The rows below fall into families. The same turns and mirrors carry the whole set onto itself and the rows of a family onto each other. For each named row, which other rows are in its family? Write them in the order they are listed.
These 15 rows form 3 families of 5 rows each.
Q_891: [-1.91 -2.39 -2.77  0.27  0.96 -0.97 -0.77 -0.09  0.99  1.15  0.98  0.08
  0.99  1.30  0.48 -1.11 -0.39  1.39 -0.38  0.25  1.23 -1.13]
Q_691: [-1.68  0.04 -1.55 -1.86  1.59  0.74 -0.47  1.48  0.49 -0.97  3.94  2.31
  2.34 -0.65 -2.45 -1.14 -0.94  1.96  1.26 -1.70 -0.81 -2.01]
Q_206: [-0.49  2.09 -2.47 -1.16  1.17 -0.30  0.21  0.74 -0.34 -0.35  1.36 -1.12
  1.41  1.31  0.54  1.02  1.22  1.96  0.14 -0.11 -0.23 -0.81]
Q_613: [-1.08  0.01 -0.89 -2.08  2.26  0.80  1.42  1.87  0.35 -0.71  3.28  2.76
  2.06 -0.42 -1.40 -0.93 -1.96  0.35 -0.10 -1.37 -0.08 -2.76]
Q_26: [-1.07 -2.48 -1.35 -1.09  1.51 -0.33 -0.73  0.38  0.71  1.83  3.82  1.48
 -0.22 -0.17 -0.65 -1.94 -0.57  0.68  0.63 -0.99  1.29 -1.62]
Q_75: [-0.56 -1.87 -2.34 -0.33  1.43 -0.64 -0.45 -0.53  0.50  1.90  2.06 -0.87
  0.22  0.42  1.67 -0.78  0.70  1.16 -0.43 -0.29  0.64 -0.99]
Q_737: [-0.48  1.37 -2.31 -0.95  1.91  0.58  2.18  2.29 -0.51 -1.98  2.70  0.82
  2.27 -0.87 -0.45 -1.38  1.16 -0.25  0.09 -1.28 -0.42 -1.90]
Q_981: [-1.46 -1.74 -1.75 -0.73  1.29 -0.28 -2.14 -0.36  0.80  0.65  3.00  2.24
  0.74  0.10 -1.77 -1.18 -0.72  2.56  1.30 -0.82  0.42 -0.89]
Q_690: [-0.67 -0.40 -2.38 -0.35  1.03 -0.87 -1.74 -0.67  0.29  0.96  1.40  0.12
  0.27  1.33  0.12  0.12  0.59  2.59  0.56  0.13  0.73 -0.14]
Q_872: [-1.91 -2.57 -1.96 -1.15  1.47 -0.13 -0.44  0.29  0.65  0.89  2.64  2.53
  1.21  0.31 -1.08 -1.64 -2.09  1.13 -0.06 -1.31  0.76 -2.51]
Q_255: [-0.23  0.66 -2.89 -0.28  1.72 -0.18  1.36  0.66 -0.27 -0.43  1.30 -1.34
  1.76 -0.04  1.72 -0.42  1.83  0.59 -0.71 -0.41 -0.42 -1.24]
Q_467: [-0.96 -0.61 -1.39 -1.50  1.74  0.41  0.85  2.16  0.00 -0.55  4.09  2.57
  1.04 -0.93 -2.00 -2.26 -0.31 -0.19  0.97 -1.64  0.63 -2.11]
Q_390: [-0.98  0.69 -2.31  0.28  1.63 -0.68  1.03  1.32  0.79 -0.32  0.68 -1.24
  1.76  1.10  1.12 -0.12  0.79  0.88 -0.54  1.26  0.73 -0.49]
Q_856: [-0.38  2.00 -1.13 -1.11  2.38  0.48  2.42  2.50  0.40 -1.43  2.07  0.54
  2.42  0.11 -0.03 -0.07 -0.14  0.20 -0.36  0.14 -0.05 -1.46]
Q_864: [-1.05  2.31 -1.97 -2.07  1.43  0.75  0.94  2.20 -0.30 -1.56  3.01  0.21
  2.67  0.14 -0.96  0.32  0.22  1.64  0.64 -1.20 -1.25 -1.85]

Same family as Q_26: Q_75, Q_737, Q_255, Q_467
Same family as Q_613: Q_891, Q_872, Q_390, Q_856
Same family as Q_981: Q_691, Q_206, Q_690, Q_864

The rows below fall into families. The same turns and mirrors carry the whole set onto itself and the rows of a family onto each other. For each named row, which other rows are in its family? Write them in the order they are listed.
These 32 rows form 4 families of 8 rows each.
Q_893: [-0.60 -0.68 -0.38 -0.61 -2.05  0.05 -0.32  1.95  0.41  0.12  0.27 -3.08]
Q_635: [-0.35 -1.25 -0.51  0.01 -1.98  0.18 -0.34  0.37  0.43  1.30  0.71 -2.32]
Q_779: [ 1.15 -0.55 -1.75  1.19 -1.68 -0.62 -3.48  2.34  1.15  0.28  0.97  0.51]
Q_754: [ 0.95 -0.31 -2.81 -0.20 -1.20 -0.10 -2.16  3.13  0.53  0.09  1.18  0.59]
Q_611: [ 1.81  0.07 -1.38  1.07 -1.68  1.30 -2.83  3.05  0.63 -1.27  0.56 -0.33]
Q_487: [ 0.47  1.45 -1.04  1.18  0.80  1.04 -1.38  2.11 -0.04  0.26  0.36  0.60]
Q_874: [-0.09  0.55 -0.29  1.62  0.84 -0.22 -2.66  2.13  0.75 -0.29 -0.11 -0.07]
Q_692: [-0.28 -0.46 -1.50 -0.60 -1.68  1.67 -1.22  0.37 -0.18  1.32  0.45 -2.40]
Q_806: [ 0.10  1.06 -0.09 -0.89 -2.39 -1.22 -1.93  0.20 -1.51 -0.47  0.66 -1.49]
Q_867: [ 0.66  1.37  0.20 -1.34 -2.23 -1.17 -1.57  0.91 -1.33 -0.96  0.36 -1.22]
Q_719: [ 1.41  1.57  0.09 -0.41 -2.82 -0.28 -1.29 -0.19 -1.18  0.09 -0.25 -0.81]
Q_592: [ 1.22  0.88 -1.05 -0.01 -2.03  0.60 -0.62 -0.32 -1.98 -0.62  0.38 -0.68]
Q_733: [ 0.21  0.61 -0.29  1.38  1.07  0.03 -1.90  1.39  0.90 -0.09 -0.61  0.21]
Q_469: [ 0.22  0.58 -1.33  0.89  0.26 -0.46 -1.75  2.71  0.63  0.25 -1.82  0.35]
Q_463: [ 1.54 -0.80 -2.26  0.24 -2.01 -0.76 -3.22  2.53  1.20  0.26  0.50  0.23]
Q_561: [ 1.00 -0.54 -1.73  1.03  0.70  0.55 -2.59  2.12 -0.43  0.54 -1.29 -0.63]
Q_724: [ 1.36  1.08 -0.37 -0.54 -2.69  0.17 -1.61 -0.79 -1.07  0.04 -0.43 -0.62]
Q_987: [-0.10 -0.66 -1.53 -0.30 -1.93  0.03  0.09  2.01 -1.03 -0.20  0.89 -2.65]
Q_136: [ 0.79  1.10 -0.47 -0.88 -3.18 -0.13 -1.19 -0.03 -1.17  0.19 -0.93 -0.90]
Q_601: [ 0.69  1.16  0.04 -1.81 -2.12  0.78 -2.08  1.28 -1.45 -0.60  0.59 -1.44]
Q_180: [ 1.60  0.28 -1.12  1.20 -2.27  0.49 -1.93  2.78  1.81 -0.83  1.00  0.53]
Q_452: [ 0.34  1.03  0.11  1.65  0.86  0.52 -1.97  1.89  0.84 -0.16 -0.44 -0.23]
Q_139: [ 0.40  0.22 -1.48  0.77  0.83 -0.91 -1.81  2.07  0.17  0.75 -1.46  0.00]
Q_16: [-0.74 -0.40 -0.25 -0.57 -2.64  0.57  0.13  1.42  0.33  0.09 -0.28 -2.44]
Q_679: [ 1.57 -0.23 -1.87  0.66 -2.17 -0.87 -2.93  3.02  1.37  0.26  0.96  0.07]
Q_696: [-0.75 -0.75 -0.33  0.36 -2.21  0.23 -0.60  0.02  0.07  0.63  1.33 -2.29]
Q_618: [-0.72 -1.00 -0.80 -0.66 -2.05 -0.05  0.00  1.21  0.73  0.13  0.11 -2.66]
Q_330: [ 1.73 -0.33 -0.85  0.70 -2.29  0.11 -2.19  3.02  1.72 -0.58  0.64  0.63]
Q_707: [-0.39 -0.79 -1.10  0.43 -2.09  0.54 -0.16 -0.05  0.53  1.19  0.82 -2.12]
Q_464: [ 0.40  0.76 -1.38  1.23  0.71 -0.52 -1.95  1.74  0.70  0.60 -1.61 -0.27]
Q_83: [ 1.42  0.03 -1.40  1.25 -2.29  0.55 -1.91  2.86  1.67 -0.15  0.00  1.05]
Q_85: [ 0.73  1.80  0.03 -1.02 -2.44 -0.84 -1.85  0.23 -0.96 -1.03  0.27 -1.36]

Same family as Q_16: Q_779, Q_874, Q_806, Q_469, Q_136, Q_696, Q_83
Same family as Q_139: Q_893, Q_867, Q_463, Q_724, Q_180, Q_452, Q_707
Same family as Q_719: Q_635, Q_733, Q_679, Q_618, Q_330, Q_464, Q_85

